In the data rows, the value 128 means zero.
Here are some points, one per row:
110 148 107 162 133 187 138 115 117 141 129 95 124 112 132 163 113 105 159 121 93 184 138 107 175 44 150 164 80 201 105 102 101 104 117 122 101 174 108 176 114 105 137 80 130 140 128 113
92 98 110 160 102 162 157 192 157 169 180 112 127 88 111 88 113 162 150 122 158 97 134 112 136 81 158 146 103 147 64 179 108 124 89 91 164 112 158 117 142 116 158 118 151 27 121 87
133 100 154 134 147 139 107 97 129 132 121 52 100 173 101 125 101 89 148 143 159 115 119 174 156 143 120 148 144 178 95 98 119 118 205 165 104 50 102 99 140 100 119 96 126 108 133 86
120 156 88 134 109 119 154 109 130 98 136 99 77 84 96 78 143 149 123 128 179 121 168 85 144 147 128 144 97 160 151 100 125 100 145 124 189 100 108 149 148 108 181 135 147 131 135 157
104 131 130 133 82 147 148 62 87 73 85 184 113 152 113 111 130 121 72 114 69 96 139 218 112 73 80 151 92 112 149 112 114 125 111 113 133 151 148 81 120 145 142 140 73 95 109 133
181 162 172 150 159 114 164 73 132 150 150 116 141 86 115 107 186 140 41 112 164 125 133 128 104 128 95 148 164 114 101 138 102 164 88 100 71 123 113 177 145 113 114 97 142 114 162 164
148 139 98 91 169 116 102 87 133 145 127 190 108 126 127 132 60 136 151 150 127 185 73 97 184 167 78 135 172 114 141 170 158 131 109 99 108 164 138 177 160 113 109 73 172 112 64 89
117 107 146 146 91 84 132 128 102 118 178 90 86 123 143 211 108 116 154 113 159 115 99 98 85 130 100 203 125 125 140 91 162 145 110 137 164 140 76 104 98 40 125 140 132 122 131 131
82 65 142 157 154 112 133 93 131 139 119 166 135 114 153 86 138 113 168 133 181 150 126 116 182 109 104 88 118 150 139 122 130 112 114 161 149 138 53 127 165 146 98 117 90 69 161 92
139 68 117 142 160 65 128 113 67 130 80 128 132 82 153 171 130 152 119 134 131 114 161 118 147 139 157 124 157 117 110 90 96 82 102 74 142 73 124 75 128 150 72 88 159 174 150 148
137 132 167 116 100 111 31 126 129 114 111 92 137 95 98 103 172 136 93 140 117 114 128 88 135 117 159 73 171 106 181 129 124 130 102 125 114 137 147 111 86 107 114 115 109 117 70 75
79 117 69 132 138 81 91 151 88 131 120 78 139 165 129 86 161 64 140 115 99 124 165 107 94 136 112 152 103 73 54 97 171 135 126 94 150 124 99 130 169 136 132 101 119 132 99 110
135 161 160 37 145 172 122 170 102 101 83 110 83 39 85 151 112 123 143 130 111 145 95 133 84 153 148 133 171 82 170 133 157 167 162 95 90 168 112 154 120 168 100 74 132 119 150 127
145 118 150 136 121 149 145 110 122 115 103 121 142 103 127 140 174 90 183 191 104 94 118 125 106 156 108 169 125 162 107 177 170 33 137 121 94 134 173 190 127 132 91 180 154 128 153 117
126 106 71 98 116 200 96 178 123 138 128 174 117 142 160 176 196 125 111 102 182 132 112 127 128 141 102 132 186 181 102 139 153 140 130 177 114 119 97 165 103 170 160 110 160 110 144 146
138 118 138 163 122 129 214 111 105 101 118 88 86 143 151 134 137 86 140 144 149 88 147 69 166 134 140 116 94 105 140 121 152 168 123 194 98 153 173 112 110 174 113 90 113 126 96 114
75 111 70 171 106 172 175 70 129 110 194 93 193 129 78 137 110 182 95 141 124 111 77 175 120 202 183 135 181 113 133 133 143 158 119 113 155 111 103 121 106 159 123 132 112 192 132 134
185 130 123 151 76 139 110 100 131 114 170 129 81 183 126 135 88 149 163 159 126 119 166 179 23 85 143 76 105 158 156 136 104 116 94 128 174 102 143 86 137 193 96 93 96 137 113 203
139 161 94 119 117 93 166 160 128 152 104 114 103 91 157 131 131 132 99 148 105 113 94 176 140 135 107 135 130 158 175 188 191 156 104 85 127 94 152 62 159 128 90 130 80 140 157 116
157 126 122 102 141 133 88 94 148 90 155 142 165 110 166 104 160 93 132 90 97 216 92 97 116 107 142 141 143 112 105 184 135 140 122 179 128 151 180 80 121 97 118 106 157 127 146 163
168 108 134 128 124 142 184 157 116 138 137 149 193 202 91 136 117 160 131 158 65 151 106 111 96 75 106 83 78 87 164 54 99 100 129 146 136 79 124 146 172 125 116 104 116 82 147 154
168 77 86 128 106 96 138 142 166 161 116 98 133 138 150 131 141 63 117 126 165 139 147 204 152 146 158 123 155 79 179 106 132 74 141 103 92 160 139 169 140 82 149 125 134 112 174 143
86 85 111 113 97 109 118 101 109 226 141 100 138 118 130 108 108 116 88 185 86 125 85 99 91 143 99 126 112 160 143 167 96 208 186 119 99 150 143 134 169 133 171 170 148 225 131 159
71 137 132 89 160 121 147 59 140 173 165 134 152 154 117 149 173 125 137 149 148 115 128 175 130 84 163 126 164 124 183 117 126 163 160 39 112 155 159 74 140 138 154 174 177 148 119 137
80 171 117 160 90 80 146 155 109 99 165 122 132 178 156 101 110 96 137 146 108 117 127 53 118 159 150 135 224 161 126 77 37 113 140 117 149 152 129 110 141 154 121 145 110 95 187 90
140 132 133 123 131 150 185 141 165 199 116 152 144 120 143 116 93 84 87 127 129 95 165 82 128 133 106 131 169 110 119 147 113 78 157 132 156 133 85 130 64 103 113 122 124 127 53 169
147 125 138 92 134 125 120 94 153 53 143 78 126 156 122 133 86 115 119 52 72 132 130 168 116 126 141 92 127 105 171 177 110 184 103 149 157 87 111 169 175 176 139 189 123 110 87 186
136 164 134 80 135 138 52 117 194 152 138 120 96 143 138 153 116 97 105 78 119 70 137 104 186 112 95 124 92 122 128 120 157 132 116 104 107 134 128 158 120 152 73 100 110 149 157 138
111 159 72 165 101 67 152 123 182 138 130 159 89 87 150 109 159 111 207 135 124 83 104 147 115 113 168 127 109 117 102 86 51 142 133 164 100 84 87 128 98 114 122 144 143 135 81 127
179 155 90 150 129 118 69 154 121 98 163 123 157 84 129 122 155 151 74 178 140 172 128 138 172 133 97 166 125 117 131 85 144 127 208 140 137 161 92 120 119 181 89 173 154 97 114 129
113 131 106 103 191 156 170 108 179 153 109 111 82 113 134 152 162 193 150 87 140 170 115 135 119 201 98 89 111 105 106 128 116 104 165 138 145 160 179 99 148 110 133 143 79 150 154 126
98 153 160 131 149 110 93 163 94 93 110 151 146 139 123 220 109 178 98 89 139 108 152 156 83 65 94 137 113 84 149 159 84 130 135 210 161 71 182 189 201 146 124 118 105 125 93 114
182 117 123 87 75 175 155 117 94 132 112 167 141 124 77 127 139 109 163 53 171 152 152 59 126 110 134 156 108 160 129 106 125 147 114 156 106 67 151 118 132 125 105 204 108 126 134 81
104 150 171 110 137 144 129 140 151 116 123 106 136 155 218 124 135 168 116 127 116 138 110 99 125 189 156 113 65 157 122 115 182 147 174 68 64 111 113 132 120 139 109 143 124 63 118 154
124 174 115 71 83 70 146 82 65 145 128 105 154 168 140 136 109 127 124 105 109 169 135 178 97 140 88 43 85 138 114 132 100 133 103 128 187 81 135 152 31 140 150 133 136 93 128 107
143 123 106 90 159 123 100 128 100 112 164 148 100 143 185 84 94 154 69 103 177 146 74 94 89 96 165 153 125 85 131 148 158 59 169 121 92 142 161 156 102 89 149 127 113 148 118 109
125 99 119 134 189 102 123 108 118 184 73 117 150 152 76 161 149 145 79 179 148 106 47 140 105 127 194 151 105 185 123 118 146 168 77 131 176 151 143 110 103 165 158 185 98 142 137 141
96 149 112 82 165 146 126 120 125 135 153 122 134 118 146 130 141 108 88 174 115 120 178 138 121 182 149 111 155 145 116 129 127 85 64 168 89 150 85 59 190 101 150 147 102 122 120 107
183 177 135 92 124 144 119 160 127 70 116 162 222 125 178 124 113 93 171 153 212 66 124 131 158 142 99 136 111 97 118 131 106 159 117 112 149 152 111 107 126 114 135 98 116 174 157 140
58 102 131 135 127 72 150 178 174 79 96 127 147 165 53 100 118 137 93 99 169 162 106 169 85 127 75 124 114 152 143 154 119 131 86 110 93 145 148 115 90 157 91 146 161 182 114 153
155 120 137 121 95 75 135 136 112 105 138 139 162 136 70 153 101 166 178 125 135 92 170 101 164 89 151 84 157 136 47 146 129 119 170 155 75 178 96 119 97 90 140 134 129 87 157 149
122 155 145 162 92 126 118 127 127 146 64 201 134 120 103 113 85 106 97 95 120 125 116 125 139 173 204 124 76 155 92 116 133 101 161 152 162 144 140 136 155 93 137 121 157 106 144 130
142 132 154 154 176 182 74 179 70 148 188 178 86 97 118 113 129 86 134 135 142 145 146 167 144 163 133 95 93 76 150 155 116 183 107 108 84 158 142 143 93 96 86 161 152 149 155 119
160 166 130 217 111 187 121 128 177 119 84 135 102 128 147 182 111 111 127 120 146 141 141 99 119 94 100 65 162 77 97 146 192 131 135 89 123 125 105 126 141 139 160 163 179 167 148 78
89 94 177 76 59 121 131 132 196 154 127 156 139 135 154 125 111 141 100 197 147 189 177 163 146 139 159 190 113 118 73 106 136 139 108 117 152 117 150 148 148 144 132 120 100 174 109 97
111 83 150 124 145 140 144 134 160 71 147 150 69 135 78 153 177 99 134 178 84 118 113 83 175 131 133 129 98 129 91 161 83 109 140 109 174 67 84 100 99 128 214 110 111 124 186 107
103 196 151 188 169 132 83 136 121 175 119 137 142 143 106 100 132 144 211 130 134 160 160 106 161 124 132 186 156 97 172 155 161 95 131 163 78 81 142 133 100 135 183 115 110 130 143 145
155 100 112 160 152 149 103 115 172 135 78 107 159 148 135 129 143 158 148 141 109 109 195 104 86 151 133 149 97 127 200 167 108 137 138 128 136 190 123 122 94 97 104 109 154 102 109 96
107 138 129 172 148 136 167 176 105 124 130 141 118 152 109 114 168 104 144 148 121 140 160 127 157 94 155 92 164 181 88 112 160 151 168 119 198 118 137 165 137 78 122 123 85 145 67 149
182 137 159 91 193 96 127 179 135 137 182 169 124 130 152 87 140 169 136 93 73 112 149 158 127 127 113 134 167 138 171 141 179 168 138 178 130 193 123 152 113 133 98 95 203 189 189 51
139 89 122 144 131 165 103 126 129 85 85 118 122 96 129 114 60 179 156 135 77 98 128 150 118 105 63 114 151 123 110 50 131 151 95 153 128 103 208 143 119 137 141 158 114 96 117 190
139 135 190 108 84 169 112 161 70 111 107 104 81 181 159 107 113 235 134 76 93 122 76 157 181 117 126 148 125 89 133 138 86 94 73 163 141 141 117 134 172 122 125 173 153 147 96 195
125 97 173 172 131 95 143 170 141 158 148 127 187 61 147 106 123 93 150 82 118 142 119 134 113 148 130 114 119 179 144 96 130 74 133 101 127 128 107 98 134 153 202 95 101 139 82 109
Along one direction, these points spread out more than along any other. How far along it is each point below, from 0 to 99? 50 is the average, and the first point above lies past it. One standard deviation of the points above along it is 16.
160 166 130 217 111 187 121 128 177 119 84 135 102 128 147 182 111 111 127 120 146 141 141 99 119 94 100 65 162 77 97 146 192 131 135 89 123 125 105 126 141 139 160 163 179 167 148 78 63
80 171 117 160 90 80 146 155 109 99 165 122 132 178 156 101 110 96 137 146 108 117 127 53 118 159 150 135 224 161 126 77 37 113 140 117 149 152 129 110 141 154 121 145 110 95 187 90 49
111 83 150 124 145 140 144 134 160 71 147 150 69 135 78 153 177 99 134 178 84 118 113 83 175 131 133 129 98 129 91 161 83 109 140 109 174 67 84 100 99 128 214 110 111 124 186 107 48
86 85 111 113 97 109 118 101 109 226 141 100 138 118 130 108 108 116 88 185 86 125 85 99 91 143 99 126 112 160 143 167 96 208 186 119 99 150 143 134 169 133 171 170 148 225 131 159 50
103 196 151 188 169 132 83 136 121 175 119 137 142 143 106 100 132 144 211 130 134 160 160 106 161 124 132 186 156 97 172 155 161 95 131 163 78 81 142 133 100 135 183 115 110 130 143 145 64
179 155 90 150 129 118 69 154 121 98 163 123 157 84 129 122 155 151 74 178 140 172 128 138 172 133 97 166 125 117 131 85 144 127 208 140 137 161 92 120 119 181 89 173 154 97 114 129 64
136 164 134 80 135 138 52 117 194 152 138 120 96 143 138 153 116 97 105 78 119 70 137 104 186 112 95 124 92 122 128 120 157 132 116 104 107 134 128 158 120 152 73 100 110 149 157 138 62
133 100 154 134 147 139 107 97 129 132 121 52 100 173 101 125 101 89 148 143 159 115 119 174 156 143 120 148 144 178 95 98 119 118 205 165 104 50 102 99 140 100 119 96 126 108 133 86 50
82 65 142 157 154 112 133 93 131 139 119 166 135 114 153 86 138 113 168 133 181 150 126 116 182 109 104 88 118 150 139 122 130 112 114 161 149 138 53 127 165 146 98 117 90 69 161 92 56
168 77 86 128 106 96 138 142 166 161 116 98 133 138 150 131 141 63 117 126 165 139 147 204 152 146 158 123 155 79 179 106 132 74 141 103 92 160 139 169 140 82 149 125 134 112 174 143 65
58 102 131 135 127 72 150 178 174 79 96 127 147 165 53 100 118 137 93 99 169 162 106 169 85 127 75 124 114 152 143 154 119 131 86 110 93 145 148 115 90 157 91 146 161 182 114 153 37
137 132 167 116 100 111 31 126 129 114 111 92 137 95 98 103 172 136 93 140 117 114 128 88 135 117 159 73 171 106 181 129 124 130 102 125 114 137 147 111 86 107 114 115 109 117 70 75 57
98 153 160 131 149 110 93 163 94 93 110 151 146 139 123 220 109 178 98 89 139 108 152 156 83 65 94 137 113 84 149 159 84 130 135 210 161 71 182 189 201 146 124 118 105 125 93 114 20
